The rows below come in pairs that one turn or mirror swaps. Which row does each named row swap with?
keze: [  0.2 -20.7  -7.4  15.4  -7.7 -15.6 -14.4 -25.4  -5.2  -8.2  12.7 -26.2
 -27.6  -4.5  -2.3  10.0  13.6]
ruduv: [-14.9  -1.6   0.9  25.5  -6.0 -10.8 -12.6  -1.2   2.8   7.7  24.2 -33.1
  12.8  22.5  20.5 -15.6  -7.5]
Naru: [  7.8   5.7  11.0  18.1  23.2  10.9 -14.8 -13.9   9.7   8.3   3.2 -14.7
  22.7  -7.3  12.0  20.7  -6.0]
firin: [ 19.8 -13.3  20.0  11.6  15.3  -2.1   5.9   3.1  -7.2 -14.9   4.3 -12.9
   6.2 -19.6   5.4   2.5  22.1]
tode: [ -9.4  -0.9   2.7  22.1   3.4   9.8  -6.5 -13.6 -20.0   2.6   3.5 -55.2
  17.8 -11.0   7.6 -20.3  -1.6]
bap: [-14.5  -9.2   1.9  17.5  17.1  -6.2  -7.5 -13.9 -16.1  11.4 -11.2 -34.8
  29.8  -2.9  -4.5 -10.5  10.5]
lib: [ 19.9 -27.4  25.2  13.9   9.4  -2.1   4.9 -12.0 -10.8  -8.7   5.4 -10.7
   3.3 -10.6   7.8  -5.2  15.4]
kuv: [-15.7   9.0   4.5  19.2  -8.4 -26.3  -4.8   1.7   2.1   3.5  20.9 -31.9
   7.9  20.7  14.4  -5.6 -12.9]
guz: [ 15.0   6.6 -12.8   1.3 -10.5   2.7   0.8   3.2 -19.2 -10.2  20.5  -9.3
  29.6   0.2  11.6  16.5  -5.5]
dagev: [ -7.6  -1.1   2.2   0.5  -6.5 -16.4 -11.6 -21.2  -7.0  -0.4  14.0 -28.1
 -28.3  -2.7   1.9  18.0  15.7]
Zago: [ 17.2   0.1  11.8  20.5  17.3  13.3 -13.4 -18.5   9.5  10.7   8.2 -15.6
  23.7  -7.5  10.8  21.7  -1.1]
ganot: [ 14.8  -1.1  12.9  19.0  22.3  15.3 -13.0 -11.6   7.7   9.9   5.4 -13.8
  25.1  -8.4  12.1  19.8  -3.3]
popar: [-23.3 -12.2   8.5  23.0  -7.2  -6.7 -19.3   9.9  -2.9  -1.8  19.6 -17.4
  23.1  14.4  15.5   4.8  -9.3]
sut: [ 18.2   1.9 -12.8  22.9 -16.0 -12.9 -10.5 -24.2   2.9  25.2  -1.0 -39.7
   2.9  -3.5   2.4  -2.7   2.2]
Nera: [  9.5  22.7  -7.8   1.3  -7.4  10.5   2.2   3.8 -19.7  -6.9  16.8  -7.7
  15.4  -2.0   5.2  12.9  -7.9]
Vari: [  8.2  11.3  -7.8   6.3 -25.8 -10.9   5.3   7.1 -18.0  -7.9  21.0 -23.7
  14.6   2.7  -5.9  12.7 -12.1]
zefaf: [ 17.9 -26.6  21.8  13.3  12.0  -3.7   1.6   2.5  -4.8 -15.0   9.4 -15.1
   4.9 -10.0  13.6  -8.5  15.3]
vevom: [ 21.2  -0.8 -15.0  18.7 -17.6 -13.6  -7.4 -24.7  -2.7  21.0   4.9 -41.0
   9.1  -0.3   3.3  -5.5   2.2]
pim: [ 12.0   4.6  -9.7   3.9  17.6 -10.8  -9.9 -30.8  -7.5  -7.0  16.7 -32.2
  21.4  10.4 -23.1  14.8  -1.8]
rimef: [-26.5  -1.7  10.6  17.2 -14.2 -12.9  -9.5  -0.6   1.9   0.7  20.8 -43.3
  14.0   7.6  15.6  -1.6 -13.7]
bogab: [  6.6 -23.7  22.0  17.8  15.7   5.0  12.2  -1.6  -8.0  -9.4   9.1 -21.2
  -1.9 -21.7   7.3   9.5  13.3]
zeku: [-20.9  -8.9  -4.3  14.1   7.3  -2.4 -16.7 -14.5 -19.7  12.3  -6.6 -37.2
  23.6   6.8   2.1  -9.7  12.7]
Pidi: [ -6.3 -11.0   1.4   9.3  -6.5 -20.3 -17.9 -24.6   0.8   1.5  19.5 -32.2
 -21.6   4.0   2.9   9.6  23.3]
bem: [ 16.3   0.9  -4.6   1.8 -11.4  -0.1  -1.2   1.5 -31.9 -14.6  15.9 -10.1
  27.6   7.7   6.1   0.9  -6.5]
Kipom: [ 19.2  10.7  -9.1   3.6  16.6  -5.1  -6.7 -21.3 -17.7  -8.6  13.6 -25.0
  24.5   4.1 -19.6  20.2  -2.2]
supu: [ 11.4 -26.0  13.4  16.0  17.4  -3.4   7.4  -9.0 -10.1 -13.9  16.2 -15.3
   3.4 -20.4  16.0  -8.7  12.7]
Som: [-10.7  -3.3  -0.3   3.7  -6.5 -17.8 -15.1 -22.6  -6.8  -1.9  10.8 -31.1
 -28.5  -3.3  11.5   9.6  19.3]
Kiga: [ 27.1 -24.5  14.8  20.3  12.0   1.0   8.3  -8.8  -8.3 -16.5  17.1 -18.0
   3.7  -6.1   8.1  -9.9  15.1]
deme: [ 19.1   9.6  -5.5   6.5  22.6  -9.1  -1.7 -15.0  -8.6 -14.3  18.4 -33.6
  20.8   9.0 -19.2  14.4  -6.2]
Musi: [-21.2   2.8  -4.6  24.2  -6.5 -22.1  -8.4   2.6   1.2   8.1  16.3 -33.4
  13.3  14.8  21.7   1.7 -11.2]
Gek: [ -4.0  -6.3  11.6   8.7  -3.2 -22.4  -8.3 -29.4  -5.2   0.5   9.5 -23.0
 -28.6  -1.9  -2.1  14.4  10.7]
Pabe: [ 11.7   5.7  -6.3   3.4 -16.3   5.3  -9.5   3.2 -16.6 -22.0  15.2  -8.4
  23.9  -5.7   1.9   8.1 -13.7]
tubup: [-17.2   2.3   2.6  10.7   0.3  -9.0  -9.4 -24.1  -6.5   3.9   8.3 -25.0
 -29.8  -4.4   3.6  15.1  13.9]
gumar: [-20.0  -9.5   1.5  21.9  12.2 -12.5 -13.7 -15.4 -12.2  16.2  -1.7 -41.8
  27.1   6.2   2.4  -9.8   7.8]
gop: [  7.2   9.0  -2.5   1.6 -13.7   4.9  -2.8   4.4 -23.4  -6.5  15.6  -0.1
  29.5   5.3   9.5   7.7  -0.1]
folel: [-27.6   8.4   7.5  17.3   0.2 -19.2 -10.0  -1.9  -8.4   4.6  18.6 -33.6
   7.6  22.0  14.1   5.5 -15.4]
busa: [ 17.9   0.6 -14.2  18.9 -16.3 -13.6 -10.4 -26.6  -1.0  22.8   3.1 -41.5
   1.2  -0.1   0.8  -1.6  -1.1]
nufe: [  7.6  13.9  -8.6  14.0  14.3   7.9 -24.9 -25.5 -11.0 -22.6  20.9 -33.0
   9.5   0.5  -6.3  10.7 -13.4]
Vak: [-10.0  -6.3  -5.0   7.7   3.3 -18.3  -8.8 -29.4  -8.3  -3.4  19.7 -24.2
 -27.4 -11.4   5.7  11.4   9.6]
Romol: [ 22.5 -18.5  19.0  10.5  15.3  -2.5   5.4   0.2  -5.6 -18.5  13.6 -16.6
   3.4 -12.8  16.3  -2.0  15.9]

nufe pairs with tode
Kipom pairs with gumar
Gek pairs with lib
gop pairs with kuv
deme pairs with zeku
ruduv pairs with Nera
popar pairs with Vari
keze pairs with bogab

